These are runs of 6 systems, one row a step. Runs of the same system follow the same rule from any start.
Tede, trace 1, 11 rows:
[[-19  45   2  28  18 -12   9  -5  16 -28 -38  10   5  -5  -1  -7 -13  20]
 [-13 -11 -28  14 -10 -28  18  -7  27  -2 -24  53  13  20  -1   6 -19   7]
 [ -8 -47 -25   0 -17  -6 -25  -6 -17  22  -1  15  15   8 -33   7 -19   0]
 [-19  -6   4   0   2  41 -15 -35 -40  13   2 -24  10  -2 -21  -5 -12 -11]
 [  2  14  14 -16  -4  29  34 -41 -17  -8   1  -6 -11  17  31  -3  -3 -16]
 [ 38 -17  -2 -28  -8 -19  30   4  -1 -14  14   2 -36   5  18   2   6 -15]
 [ 17  -8  -3  -9  13 -23  -4  31   8  10  10 -31 -26 -38 -24  -7  15 -14]
 [-16  35   8  12  17  -3  -5   7  29  22 -23 -43  16 -27   2   0  17   2]
 [ -2  25  -6   1 -17  -5   2   1  30 -22 -41   6  29  14  24  17   9  25]
 [ -3 -15 -25  -6 -22   1 -12  11   9 -36 -12  48   6   4 -22  10   4  14]
 [-34 -27 -13   6  -7  29 -22 -11   0  23  23  30   5 -14 -32  -3   9 -10]]
fufug, trace 2:
[[ -9  25  22 -12  35  -5  10  -8  12 -24 -13  -8  -6 -12 -13   6 -50  -4]
 [-17   4   6   2  22 -12  27 -14  29  27 -53   0  -8  22   3  -3  -9  12]
 [ -4 -28  -8  14   1 -29 -10  -9  10  27 -26 -18   6  -6 -20  28  10  40]
 [ -4   5   4  14 -19  -3  -1 -13 -16 -21 -12  -9  27 -28 -52  24 -22  11]
 [-10  13   1  -7 -34  13  47 -13 -17   6 -27   9  18  10 -18  -7 -19 -15]
 [ 14 -34 -19 -16 -23  -4  33   3 -25  28 -10 -15  -4  19   7   1  28   8]
 [ 39 -13  -2   0  -9   7   0   4 -23 -29  19 -36   4 -20 -12  14  34  -2]
 [ 18  42  13   4 -28  16  19  -4   8 -30  15  -9  16 -22   7  -5  10 -35]
 [ -3  25 -11 -19 -24  -9  22  27  18  21  13   7   1  -1  48  -9  18  -5]
 [ -1   1 -19 -17  16   0 -22  51  -2  -8  17  -8 -12 -12  22   1  35  32]
 [-14  24  -1  17  15  37 -33   4   7 -40   5  16   4 -14  -3 -13  26   2]]
Duva, trace 3, 11 rows:
[[-18 -21  14 -37   8  24  15  -3  33  -3   1  31 -18  -3 -16  26   1  12]
 [ -4 -33  24 -36  -4  17  17   4  12  31  18  -1 -14  11  13  26  24  24]
 [  1 -14  23 -15 -14   1  22   3 -23   9  23 -14   0  -9  -2  35  12  50]
 [ -3   5  27  10 -20  -1  50   1 -11 -12  20  25  -4 -15 -20  15   2  25]
 [ 12 -10  18  19 -20  -8  51  10   7  18  23  20  -9  -3  -6  -7  26 -11]
 [ 19  -6   7  27 -15 -16  19  24 -17  27  26 -29  13 -12  -4  -6  32  -2]
 [ -1  33   7  39 -23  -1   6  23 -25  -5  16 -11  32 -23 -14 -13  13   0]
 [  1  26 -14  36 -28   2   1  11  -9 -16  11  30  16   1   3 -32  10 -29]
 [ 20 -10 -32  27  -1  -9 -29  13 -12  -2  13   6   1   7   6 -36  15 -38]
 [  4   8 -10  18  25   6 -53  17 -18  -8  10 -23   9  -5  -9 -29  -6 -23]
 [-15  33   3   7  20  16 -45   4  -2 -20   4   7   6  11  19 -28 -20 -14]]
lup, trace 4:
[[-22  15  17 -31   6  18  35   5   4  30  16   3   5  15  33  -4 -21  -9]
 [  7 -16  14 -12  31   4  10  20 -16   1  -7 -11 -39  21  17  -8  32  42]
 [ 20  -9  16  41   8  -5 -33  -6   5 -29  15   6 -14 -16 -33  -2  23   5]
 [  2  12  13  20 -19 -26  -5  -8  35  18  21  14  24 -13  -2   3 -31 -36]
 [-21  10 -10 -21  12 -25  19  29   2  46 -16 -18   8  10  24  -4 -23  15]
 [-21  -6 -16  16  35  14  -2  11 -23  -6 -31  -1  -9   9 -14 -13  27  41]
 [  8 -18  -7  43 -10  14 -12 -36   6 -27   0  36  11  15 -17  -6  15 -20]
 [ 24 -13  -9 -10 -35 -23  -7 -11  -6  16  17   0  19  14  19   4 -33 -36]
 [ -8  14  -7 -35  14  -1   4  23 -42  12   0 -43  -4  -9   7 -11 -23   2]
 [-14  23   6   9  35  36  16 -12  -7 -29 -19  -3 -24  -5  -9 -21  25  -1]
 [ 31  -7   0  15 -11  -7   0 -28  38 -23  -9  19 -15  11  18   2  27 -20]]
vilu, trace 5:
[[ -3  14   1  18  29  13   5  24  27 -14 -15  22   8   9 -18 -34  -9 -40]
 [  4  -3  13  18  -5   4 -36 -14  36  21 -18  -5  22  14 -11 -14  -7 -42]
 [  7   6 -10   2   3 -16 -55 -15  -2  -2 -15 -23  20  10  13  -1 -34  -6]
 [-11  21 -17 -22  29   2 -14  -9  -3 -35 -19   9  -8  14  23  -8 -43  -3]
 [ -9  -3  -1 -22  27  18  13 -32  31  -9 -33  14 -29  21  12  -8  -5 -21]
 [ 15 -18  11 -10   8  -7  -7 -40  26  12 -37 -30 -15   5  -2  19   6   3]
 [  7  12   9 -26 -10 -28   3 -11  -3  -5 -27 -34  -3 -14   2  31 -26  32]
 [-18  20 -10 -30 -19 -13  40   0  -5  -3 -25  17 -16   1  17   8 -17  27]
 [-16 -21 -20  -4 -11   8  40 -12   7  13 -34  24 -12  12  -5   6  31  21]
 [  0 -29   4   2 -19  15  12 -14  -5   7 -14 -12  21  -9 -37  34  27  28]
 [ -5   0   9 -20 -44  12   9   1 -30   3  29  -7  25 -19 -10  29  -6  20]]
Tede, trace 6:
[[ -8  -4  -5 -23  44  -5  24  -8   7  -3  -6   5 -50   5  29  -2   5  15]
 [ 16 -25   3  -4  27 -41  -1 -12  30   4   0 -10 -27 -13  -1  28  -9  14]
 [ -2   9  20 -11   3 -26 -20   4  25   7 -19 -25   7 -28 -32  21 -39   3]
 [-33  28  13 -18 -12   4  16   5  12  14 -47  -1   9  -2 -17   4 -21  23]
 [-17 -15  -9  -3 -22   2  39 -17  -3   2 -31  26   2  14 -10  20  11  40]
 [ 10 -40  -3  10 -25   6  17 -27  -8  -6  12  14  12 -11 -40  30   6   0]
 [  4  -4  25  -5 -33  30   6 -14  -5  19  20 -13  22 -15 -31   1  -3 -42]
 [  7  22  22 -22 -38  26  22   9 -16  19   6 -24   5   5  21 -16  21 -14]
 [ 26   9  -5  -2 -11   1  29  25 -17 -23  11  -9 -12  -3  22  -6  48  13]
 [ 24  -2  -8  30  16  -5   3  24  25 -24  20  -1   3 -23  -9  -4  40 -18]
 [  0  16   4  24  -6  -5 -37  21  43  17   5  -5  30  -6   5 -13  15 -24]]
Duva, trace 7 (11 x 18):
[[-24  20   7  13 -11  -5  -6  14  36  -2 -45  30  -3  -8 -31  -9   7  18]
 [-31 -21 -26  12  -2  17 -10 -21  25  41  -8  21   2  10  16  -3  37   2]
 [ -3 -44 -26   2  13  12 -11  -8 -22  16  16 -13  41  14   0  27   0  12]
 [ -1  -9  25 -12 -12  28   3   0 -31 -17  -2  10  23  19 -35   3 -34   1]
 [  4   3  25 -15 -21  16  14 -29 -18   6   1  13 -41  18   7 -27  -7 -20]
 [ 22  -6 -11  -5  19 -27  18 -21 -15   8  22 -36 -33 -13  29   2  -1  -9]
 [ 16  28  12   2  24 -26  22  24  14 -26   0 -32  14 -31 -11  18 -20   2]
 [ -4  40  20   1 -26  -4  10  25  45  -7 -30  16  10  -3  -3  -9   9  -2]
 [ -9  -6 -34   7 -31 -12 -20  -3  20  26 -15  10  -6  -3  20  -2  44  11]
 [-18 -26 -45  12  11   7 -20  -1 -13   2  12  -2  25 -22 -22  20  12  13]
 [-17  -9  11 -11   4  50  -2  12  -5 -12  15  25  34  12 -28  -2 -10 -16]]
Vilob, trace 8:
[[-15 -13   9 -36  24  11   2  34   9  50  23 -26   7  -4   9   5  -4  -4]
 [ 11  -4  37  -9  24  11  17   4   2   8 -12 -27   6  32  27  14  14  36]
 [ 20  -1  36  29   5 -22  18 -27   0 -29 -10  14 -24   7 -12  10  -9  27]
 [ -8   2   8  29  -2 -32  10   7   8   9   7  24  -7 -26 -44 -10 -28 -13]
 [-23   0 -10  13   4  -3  10  39   6  45  -6  -6  43   0 -14 -12  -6 -10]
 [  0  -3  -7  18  -4  24   9   0 -21   1 -20 -10  46  35  17   2  24  22]
 [ 16  -3  -3  20 -25  16   8 -40 -32 -47   0  21  -4   9  -5   0   9   1]
 [  5  -2 -16  -6 -28   1   0  -7 -13  -7  21  22 -25 -22 -23 -22 -13 -48]
 [  0   1 -22 -28   0   3  -8  34  -1  35   9 -26   0  -7  15 -26   8 -39]
 [ 18  14  -4 -13  20  11 -11  13  -2 -12 -13 -40   5  17  47  -2  29   8]
 [ 18  22  10   7   6  -6 -12 -25  16 -55 -13  10 -24   0  20   6   6  14]]
lup, trace 9:
[[ 16 -15 -35 -30  -1 -13  23  -6 -19   7 -38 -29 -17  10   6  -9   3 -16]
 [ 16   6 -13  -1  -3  22 -13 -14 -19 -32 -27 -44   6 -16 -21   1  26  -8]
 [  9  36  -1  -3 -37  20   6 -23  16 -42  -8   5  20 -15   3   5   6 -29]
 [  6  13 -19 -53 -34  -7  12  14  17  -8  -4   7 -10  -9  31  10  -1  -8]
 [-11  -9 -16 -48   4  21 -15  25  -2  -3   2 -19 -15 -29  -9  18  24  18]
 [-16   1  21  -4   1  50 -17 -13  26 -12  15   4  16 -17 -12  23  28   4]
 [  3   0  34 -14 -29   4  -1  -4  32   5  27  27  11  12  31  27   1  16]
 [ -7 -15  17 -27  -5 -19  -7  35  -9  17  32   9 -15  -7   3  17 -12  45]
 [-28 -14  24  10  27  15   4  12  -1  21  27  10 -10 -20 -38   0   2  19]
 [ -5 -15  38  38  13   4  23 -17  27  34  14  16  12  21  -1   2  11   1]
 [ 22 -12  22  29  -6 -43   9  18 -10  25   6  -2  10  27  13   1  -3  30]]
Vilob, trace 10 (11 x 18):
[[ -5  25  -1 -13  -3  23  22 -23 -21 -28 -12 -19  25   3  26  23   0  24]
 [  5  -4  -8 -12 -27  -5  36 -33   8 -28 -15  38 -30  -2  -5  11   1  -1]
 [ 12 -30 -18 -12 -18 -23  -5   8  10  20   1  -3 -23 -29 -35   0   7 -25]
 [  0  14   3 -11   3   4 -10  23   3  27  14 -59  28 -29   5  11  14 -10]
 [  5  32  17  -4 -11   7  24  -1  14 -15   1 -10  21   9  47  19  17  24]
 [ 13  -7   5   7 -25 -18  11  -3  16 -33  -5  48 -25   5  -3   9  16  28]
 [ -4 -17   1  14  -8  -5 -24  14  12  12  18  12 -16 -36 -48  -7  16  -7]
 [-21   9  12   8   2  18 -16  14  11  46  33 -24  38 -13   9  -1   9 -13]
 [  4   3  17  -4  -7  13   8   8  -7   1  17   9  26  43  48   9   8  26]
 [ 14 -18  19   5  -3   6   3   0 -22 -37   4  37 -35  19 -12  -9  10  28]
 [ -8  -5  12  20  13   5 -11  -6  -2  13  14  10 -34 -20 -40 -30  -1 -28]]
vilu, trace 11:
[[-13 -25 -15   2  30   7  -2 -21 -15  20 -11  20 -22  43  17 -29 -14 -13]
 [ 13 -18  12  13  42  14  -1 -30 -13  -6 -30 -32 -12  16 -20  -9   0  -8]
 [ 23  16  29  -7  -6  -7  22 -28  -5  -9 -12 -39   6 -11 -17  10 -35 -22]
 [ 13  10 -20 -26 -30 -33  23  -7  -9  10 -20  -8 -11   4  21 -11 -29 -23]
 [ -2  -2 -48 -14   3 -12  13  11  -6  -6 -52  -7 -15   4  -2 -17  15   4]
 [-11  14 -10  -5  -4  26  17  -3  18 -20 -43 -12  24 -18 -30  12  19  -1]
 [  1   5  -2 -20 -53  16   2 -20  22   0  -2   0  41  -8   3  31   1 -12]
 [  3 -19 -35 -35 -35  -1 -29  -1 -12  -8  11  12  -1   4  27  20   7  16]
 [-20  -3 -23 -25  18  27 -14   6 -14 -29  10   9 -30 -19   4   6  25  30]
 [-13   6  23  -5  12  32  19 -13  25  -4  30  -1 -10 -25   7  22  35   6]
 [ 26 -16  28   4 -17 -20   3   3  19  18  38  -9  -2  -5  21  25  24  15]]
fufug, trace 12, 11 rows:
[[ 15 -29  12 -29   4  22  23  14 -20  19  -2 -13  -8  42  26  -5  24  10]
 [ 41 -10  21  15   2  -1 -17  -9  -9 -27  16 -24 -26  -6   3   4  40  11]
 [  8  34  15  23 -13 -10   9 -13  28 -22  29  10  -4 -39  -3   2  -2 -27]
 [-24  21  -1 -17   0 -12  26  41  32  33  15  16  17  -4  21  -4 -14  -7]
 [-11  -6  -1  -8  27   3 -19  56  -5  13 -10  -7   4  19  10  -9  22  40]
 [ -5   6  -2  44   8  15 -38 -13 -12 -33 -16  15  -1   6 -16 -16  26  18]
 [-17  -5 -17  23 -30   0 -10 -39   9   1  13  50   7   0  -6  -5 -17 -27]
 [ -7 -34  -6 -41 -10  -1  -1  14 -10  34  28  17  -1  13   0   1 -33 -15]
 [ 16 -16  24 -20  40  18  -8  15 -33  -2   3 -36 -18  21  -2 -14  -7   0]
 [ 23   9  19  37  28  -3   4 -42   7 -18 -14 -21 -13  12  14  -9  11 -11]
 [ 13   1  -7  17 -11 -49   6 -19  44   6   3   9   3 -16  12  19 -16 -10]]

Name the system that made each run.
trace 13, 2 rows:
[[-15   2   2  12   9  -7  -1  16  14   7 -46  18  26  41   7  -1  -7  34]
 [-17  -9  15  14 -12  16  -3 -25   0 -14 -35  36  15  31 -26   5 -19  21]]
 : vilu
trace 14, 2 rows:
[[-20   9  11   0  29  41   8 -15  32 -11  12  23  25  13  14   6  -8 -20]
 [ 11 -29  20 -17 -27  -4 -19  -7  11  14 -21  29  -3  47   3  -4 -20  -1]]
 : Vilob
trace 15, 2 rows:
[[-15   2 -27  23  30 -22   7  -4  -6   6 -40  -7 -13   6  11  -3  20  45]
 [  7 -14 -26  31  14 -20  -5 -42  16 -33 -18  11  19  -5 -13  27 -15   3]]
 : Tede
trace 16:
[[-12 -16   1   5 -28 -18 -35  18  10  45   1  -7  15  -4  -1  13  16  37]
 [-16  16   7  14  -5  21 -16  -3 -26 -25   8 -10  38 -14 -15  20  -4  35]]
 : Tede
trace 17:
[[  1  19  35  -2  20  20 -17 -34  22 -13 -18 -13  -8  16  25   6   1   9]
 [ 14   7  10  -5  -4 -36 -15 -16  14 -34 -11  13 -26   0  18  18 -19  33]]
 : lup
trace 18 (2 x 18):
[[ 11   1  10  -1  50   2  21   2 -23 -39  13 -11 -30 -13  -8   2  -5  17]
 [ -3  12  24   7  22   0  29  -7  43  -1 -21  11  -8  -2 -22 -12 -19 -36]]
 : Vilob
trace 19:
[[ 21  11 -10  30  10 -14 -17   4 -24   1 -11 -53  19  -8   0 -16  13 -11]
 [ 18  37  -6   6  -2 -10  10  21   0 -46  -5  -3  30  -9  -4  -7 -31 -27]]
 : vilu
trace 20, 2 rows:
[[ 19 -33  -6 -26  21 -11  -3   7 -28   4  20   4 -17  34  22  -8 -30  -9]
 [ 11   1  16 -23  41   7   3  20 -23 -20 -19 -25 -30   8 -17 -21 -15  -1]]
 : Vilob
trace 21, 2 rows:
[[-23  24   8 -29  23   6  -2   5  14 -16 -20   1 -23 -24 -25  -6 -34  -3]
 [-14  11   3 -30  16  19  14  -3  41   6 -14  10 -22  14  41   0  19  -1]]
 : Duva
trace 22:
[[  8 -13 -47 -22 -30 -30 -10   6  -5  -4 -21  -8   6 -13   0  21   3  14]
 [ -7  14 -24 -33 -16  27 -11  -1 -21 -26 -12 -23   3 -33 -24   4   2 -13]]
 : fufug
trace 23, 2 rows:
[[-20 -14   8  -8 -11  31 -37  21   8   7  -8  10  26   1 -28   9  19  24]
 [-20  10  24  17 -32  29 -23 -23 -36   2   5  17   4  11 -15 -15  -2  17]]
 : fufug
trace 24 (2 x 18):
[[  6  -6   3   1  11   1 -10  23 -60   9  28 -23   0  15  11 -21  -4  14]
 [  0  19  13  27  30  21   3   1 -24 -22  22   4 -20  -3  -5 -40   2 -22]]
 : lup
trace 25 (2 x 18):
[[ -4   9  -8  13   7 -33  -5  -2  39  -7 -37   8  27  11  13  23 -13  29]
 [-20 -19 -15   5 -12 -16  -9  -7  30  18 -52  26  10  10 -29  10  -6  17]]
 : Duva
trace 26:
[[-17   3  -5  27  29  25  36  21 -20 -10  12  27  10  20  -3 -25  11   2]
 [ 19 -35  -2  25  -1   9  -5   8  15   2   1  31  17  45   7 -10  31 -10]]
 : fufug
trace 27 (2 x 18):
[[-22   0   0 -36   0  26   5 -24 -34  15  13 -23  -3 -16  -9   6 -31 -10]
 [ -3  -9  -3 -38  10   1  48 -13  -7  26  -7 -15 -17  12  26   5 -12  -6]]
 : Vilob
trace 28:
[[ 10  -5   4 -23  18 -18  15 -18  33  -6 -27  -3 -46 -12 -10   5  -5 -10]
 [ -7   1  -6 -22 -14 -34  -1  -8  31  29 -21 -20 -18 -36 -13  22  -8   7]]
 : Tede
trace 29, 2 rows:
[[  6  16   3 -45  -6  11  21  46  -1 -18 -17 -17   7  -3   7   9  12  21]
 [ -7  24   8  -6 -52  19  13  -2  14 -11 -12  26 -10  -6   3  -7  37   8]]
 : vilu
trace 30 (2 x 18):
[[ 25   1   7 -11 -40  11  29  -4  -6 -31  22  13  11 -13 -23   9 -11 -36]
 [  2 -15 -35 -25 -35  -7 -15   8  -9  26  20  -1 -18 -22   2 -11  11 -32]]
 : vilu
trace 31, 2 rows:
[[-13  11 -21 -31 -19  11  18  24 -46  -9   7  -5  -7 -10  11  -1   9  29]
 [ -4 -10  -9  -9  10  44  16   6  -8 -28  23  20 -16 -16 -19  -7  34 -15]]
 : lup
trace 32:
[[ 23 -21  32  10   9 -29  -4 -15  33   1  10  12   8  22  10  24 -26   4]
 [  9   4  30 -11 -19 -29 -27  26 -11   1  -4   1  -9  -2 -30  -7 -44   8]]
 : Tede
trace 33:
[[ 15 -11  22 -24 -12  37 -14  36 -29  11  24 -21   2  10  -5 -17  26 -12]
 [  3  25  23  16  14  25   1   4 -13 -10  18 -17 -24  -7  22 -23  47   8]]
 : Tede
trace 34:
[[  5  17 -12  -5 -10   1 -15  14   1 -51   6  44 -28  -5  -1 -23  -2 -12]
 [-19   1 -18  -9   5  10 -41  16  20  20  -5  14 -25 -12  -9 -31  12 -27]]
 : Vilob
trace 35, 2 rows:
[[  9   6 -18  -3  15 -14   0  55 -21  -8  22   2   4  -4  -3 -30 -16 -23]
 [ 12  29  15  14  16  17 -23  33  -8 -26 -12  -9 -14  11   1 -42  25  -7]]
 : Duva
